The rows of X fall into a few groups, which share some directions, and each row is roughly a mix of its group's hidden directions.
X:
[[ 18   8 -16  19   2  17  12  -6 -23   4  24]
 [-26   0  37  11  -9   2   2   6  10   5 -13]
 [ 15 -26   3 -19 -18   2  21  16 -10  11 -10]
 [  7 -32   1 -25  -8  -3  15  22  -9   2  -7]
 [-21  -3  31  11   7   1 -13  20  19  -1  11]
 [ -7 -10  -7  17  -7   5   4 -44  -4   6   1]
 [ -5  -4  21 -16  29  12 -22  -5   3 -11 -15]
 [-26  -2  29   4   7   0 -11  18  18   7  13]
 [ -6   4 -10   5  12  19 -34 -11  -6 -15  19]
 [  8  -3   6   1 -19 -20  35  13   4  14 -11]
 [-21   9   3   3  11  -5 -33 -15  -1 -24  -3]
 [  3   7   0 -16  20   2 -21 -12  18 -17  26]
 [-17   0  30   6  13  -5 -12  24  19  -9   3]
 [ -1 -14 -14   8  -9 -10  11 -43  -3  -4  -1]
 [-21   4  20  -1  15  -9 -24 -12   7 -23 -13]
 [  9  33 -10  18  13   0 -16 -10  20   2   7]
 [-21  10  12  -1  14  -4 -32 -11   0 -24  -5]
 [-17 -19 -13   9 -16   1   3 -37  -3   6   6]
 [ -8 -15  -4  15  -9  -9   9 -43  -2   0   4]
 [ 12   1  24 -19  16  -4  -6   8  -8 -17 -29]
 [ 17 -16  -7 -25 -19  20  13  -4 -13  15   0]
 [ -6  -7   2 -20  23 -13 -17  -3  10 -24  20]
 [ -9 -13  -6  14 -10  -5   9 -43  -2   4   4]
 [-25  15  36   6   9   5   4  16   7   5   0]
 [ -7 -13  -3  18 -12  -9  14 -40  -2   0   3]
 [-35 -19  -3 -12 -10 -24   8  -1   8  -5  -1]
 [  8   7   8 -14  10 -30   2   8  -8 -12 -31]
 [  4  -6  -5  16  -3  -4  15 -44  -2  -6  -6]
 [ -9   3  19 -12  12 -11  -6  38  12 -13  -2]
 [-34  -8  -2   5   4 -12   6   9 -25  -8 -20]
 [ -7 -13 -10   4  -9 -16  19 -37  -7  -7  -6]
 [-13  -2  -5  26 -16  -4  15   6 -15  13 -28]
 [ 15  -2  24 -17  19   3  -9   6  -7 -18 -25]
 [  1   2 -25  18 -25  -1  18   1   0  14  22]
 [  8  -4 -23  16 -27   3  21   1  -1  16  18]
 [-27   4  35  16  -7  -6   6   4  11   4 -10]
 [ 25  -1 -11  16  -8  21  11 -13 -26   1  12]
 [ -6   1 -20  16 -11  24  -7  -9   0   5  32]
 [ 24  -7 -18   1   9  30 -13   1 -11  -2  20]
 [  3  -5  10 -25  10  12  -3  32  18  -7  13]
 [-18   3   7   4 -25 -27  20  -2   7   8 -18]
 [-25  12  32  24  -7   6   7   2   0   6  -3]
 [ 18  -3  20 -13   6  -5  -3   5 -10 -22 -33]
 [ 20   0   2  19 -24   0  23   7   6  15 -19]
 [ 22 -18  -1 -28  -9   7  14  21  -6  13  -3]
 [  2  -2   4 -30  12   2 -11  28  21 -10   7]
 [-15 -10  -5 -27  -9 -12  -2  35   0  -4   5]
 [ 26   4 -24   8  -2  -8  10 -17  -8 -18 -20]
 [  6   0   3  -2 -12 -37  17   6  -1  -3 -26]
 [ 31  -8 -17 -16   1  17 -14  -8 -20  -6   1]
 [ 23  -5  14  -8  -6  -2   0   3 -14 -23 -32]
 [ 11   3 -19   3 -10  30 -23  11 -10  17   8]
 [  4  -3  17 -24   9  21 -14  28   9  -8   9]
 [ 21 -23   2  -8 -28  -7  23 -11  -4   7  -5]
 [-26   4   0  16  -5 -32   6 -14  11   8 -15]
 [ 30 -15  18   2 -17 -21  15   1  10   8   3]
 [-18  15  17 -18  15 -18 -16  10  17  -8 -12]
 [ 15 -16 -35 -19   3   0   2  13  11   0  15]
 [-14   3  -6   6  11  21 -32 -14   0 -10  21]
 [ 25  12  -6  19   0   7  19 -24 -14  -4 -15]
 [ -4   0  -2  23 -17  -4  19  12 -13  15 -29]
 [ -4   0 -14  15 -34 -21  21   0   2  11   3]
 [-21  20  15 -16  16 -17 -15   9  16  -9 -10]
 [-14  -8  25  -8  18 -14   1  -7  16  -6 -27]
 [-18   0  31   2  14   1 -15  22  18  -3   9]
 [-24  -1  20   4  -4 -26  -5  -9  12   4 -25]
 [-34 -22  -7  -8 -14 -23   5  -5  -3  -6  -3]
 [ 34 -18   7 -11 -13 -18  13   6  12   8   4]
 [ 12  -6 -11  -1 -14  -5  33  12   2  29   3]
 [-10   5 -21  20 -12   9 -15 -10   0  -4  32]
 [ 19   5 -41  -2   7  -9   0 -12  -9  -4  13]
 [ 19  17   8  12   8  19 -20  29   5   5   4]
 [  5  19  -7  -8  18  28 -17  11  19  -3  13]
 [  0 -23 -30 -12  -4  -4  13  15  20   8  11]
 [-38  -5  -3   2  10  -3  -1  11 -24  -9 -15]
 [ -9  -3   2 -22  -2 -30  18  23  -3 -13 -10]
 [ -9  20  -2  36   2  12 -16  -8  16   6   3]
 [-16  -4  25   7  -8  18  12  27  17   1  12]
 [ -9 -15  -5  13 -10  -7  10 -43  -2   1   5]
 [ 28  -8 -23   2  -2  27  -4   2 -13   3  17]
 [-25 -10   6 -18  -3 -20  -4  31   7  -8   1]
 [-30  14  26  16   1   3  15  13  10   7   2]
 [ 28  -1  -9  -7   3  30   1   8 -15  -6  20]
 [ 36 -17   5 -13 -12 -14  12   6  13   8   6]
 [-20   3  18 -10  24   2 -27 -10   5 -13 -11]
 [ 40   5   0   3 -15  -2  14   0  20  12   0]
 [ 30  20  12   9  11  27  -7  10  -2   8   6]
 [ 25  23  14  13  14  25  -7  14   3   6   1]
 [-21   3  10   1 -21 -28  17  -2   8   8 -20]
 [-33  21  -4  16  13  15 -14  -7 -11  -5  -4]
 [-17 -18 -10  14 -15  -3   2 -37  -2   6   7]
 [-17   4   7  -9  24   9 -35 -11   0 -11   0]
 [ -4  -2   8   7 -31 -19  22  -3   1  -4 -25]
 [-24  -9   6  -8  -5   1 -21  33  10   5  13]
 [-30  10   7  20  20 -10 -18  -1   4 -18   4]
 [ -7   3 -24  17 -26  -9  13  -1   2  17  21]
 [ -9   6 -23  23 -17   4  -9  -9   0  -3  31]
 [  9 -11 -21  17  -7  -9  -8  -2  -4 -33 -19]
 [-10  15  -5  39 -12  13   0  -8   3  12 -13]
 [-15  14 -12  20  -1 -32   4 -22   1   3  -8]
 [-12  -2  20  -1 -18 -24  15  -1   6  -2 -29]
 [ 31 -15  16 -10  -9 -24  11   3  14  -1   8]
 [ 15  -7   3 -27   8   4 -13 -13  14 -10  29]
 [-16 -12   9   2   5   0 -29  22  21 -16   7]
 [  1  -7  -9   3 -15   4  23  20 -16  14 -29]
 [ 28  -7 -15  -2  -3  29   0   4 -16  -4  19]
 [ 32 -10 -14 -17   0  25  -6   3 -14  -8   9]
 [-22   2  28  19  -9  12  16  16  11   6   7]
 [-11 -10  -7  14 -16   7  18  18 -14  12 -29]
 [ 17  -1 -24 -12  -4  -1  20  13 -11  30  -1]
 [-34  -5   1 -10  17   4 -19  -9 -15 -14  12]
 [-29  -4  -3   7   5 -14   9  14 -23  -7 -24]
 [ -1   6   9 -29   2   1  13  -2   0  31  23]
 [ 19  16  11   7   6  23 -16  28   1  11  10]
 [ -7  -4   1 -22  -1 -33  15  23  -2 -13  -7]
 [ -5  18  -3   6  16  -3 -23 -25  14 -13  21]
 [  3   4  -7  16 -19   4  20  10 -15  22 -27]
 [-21   0   2   7 -12 -36  16  -1  15  13  -6]
 [ 27 -10 -33 -23   6  -3  -5  -4  -3  -5   3]
 [-12   3 -28  20   8  -9 -11 -12   9   0  27]
 [ -1   0   7 -27  12   1  -4  30  24  -9   8]
 [  6   6   7  27   7  13   7 -38   0   2  -6]
 [-23 -13   6 -12   0  -3 -24  26  17  -1  14]
 [ 13   0 -32  20  -7 -10  16 -21 -12   4   9]
 [  4   0   0  28  -8   7  13 -23 -27  14  -2]
 [ -2  16  28   0  16  -3   5  32   5 -10 -12]
 [-25  17  33  18  -2 -10  -4   0   8  -4  -7]
 [  9  25  -3   9  15  -2 -18 -17  24  -9  17]
 [ 24  -3  17 -11  10   1  -4   6 -11 -24 -27]
 [-26   5  35  -1   0 -11  -5   6  15  -1 -17]
 [ 28  -7 -34  -2   1  10   6  -4 -13   0  18]
 [  7   0   3 -24  16   5 -18 -11  14 -14  29]
 [ -1  -9   1  -4  -3 -30  26 -28   4  -6   3]
 [  4  -6 -20 -18 -11   7 -22  29  -4   9  14]
 [-23 -32   5 -12  -3  -4  11  17 -15 -13 -11]
 [  6  11 -12  26  -1  19  18  -6 -21   8  20]
 [-15 -16  -7  17 -14   3   4 -39  -5   3   4]
 [ 28 -11  16 -16  13  12  18  14  -3   4 -18]
 [  6 -25   4 -38   2  -5   7  14 -12  -5   5]
 [ -9   5  25   0  11  -5  -6  36  11 -16  -5]
 [ 24  10 -10  -2  11  22   6  12 -12  -7  29]
 [-18   1   9 -13  -2 -14   7  40  -2  -8 -11]
 [-16  -2  23  14  -7  17  17  24  13   6  15]
 [-26  11  25  -9   7 -17 -12   6  17  -4 -17]
 [ -7 -31   3 -33   3   0   1  16 -14  -3   5]
 [-25  -8  -2  10   0 -17  13  14 -19  -7 -27]
 [  5  29   1  22  13  -1 -16  -9  25  -6  10]
 [ -8 -10  -2  19  -7  -2  11 -43  -3   1  -1]
 [  3 -11  26 -18  20  -7   3   3   7  -2 -31]
 [-12  -3  23 -10   0   9   3  31  25  -5   8]
 [-10   4  22 -16  26  -2 -24  -3   0 -15 -17]
 [-21   8  -6  33  -7  -2   5   4 -13  11 -24]
 [  8  -4 -29 -11 -10 -16  19 -13 -16 -10 -18]
 [-28  11   4  17   1 -31   6 -11  11   8 -11]
 [ 18   2 -26   2  -9  13   3 -30 -11  17   4]
 [ 23 -11 -34 -24   8  -5  -6   2   3  -5   7]
 [ -8   4  -4   1  20  19 -34 -12  -3 -16  14]]
One row of each group comes first, with its name. Which group is each row after those in?
[19 11 -3  2  0 30  4 22 27  1 -2] : V
[ 28  -1 -23 -18   5   8 -18 -11 -18 -10   0] : P
[-10 -10  -1  16  -8  -3  16 -42  -3   1  -1] : Q
[ 17  -4   7 -15  14  32 -21   2 -15 -10  -3] : L

[ -7  20   7  18  15  -9 -21 -18  16 -11  18] : V
[ 37  16 -11  14   8  17 -11   3  -4  -7 -10] : Q
[  5  -2   1 -10  36  16 -24   3   1   0  19] : L
[  9  -8  18 -20   1  32 -14  21  -1  -6   4] : P
[-12   3 -18   1  17   8  -7   1   8  24  33] : L
[ 23  -3 -25  10 -12  21   7   4 -10   6  24] : L
[ -4 -16 -30  11 -12  -7  25   3  13  11  13] : P
[-16   0  24  -4   3  10 -14  18  13  20  25] : Q
[-32 -14   4 -19  -5 -25  13  -6   8   6   7] : Q
[-36  11  -3   1  22   9 -16   9 -14  -9  -2] : V
[  3   1   3  24 -17  -2  20  17  -6  16 -27] : V
[ -1 -16 -28  -2 -17  -3   1 -33  -3   8   9] : Q
[ 10 -24  -1 -37  -5  -8  14   1 -15  -4   1] : V
[-30  14  -6  30   0   1  -4  -8 -14   2 -16] : V
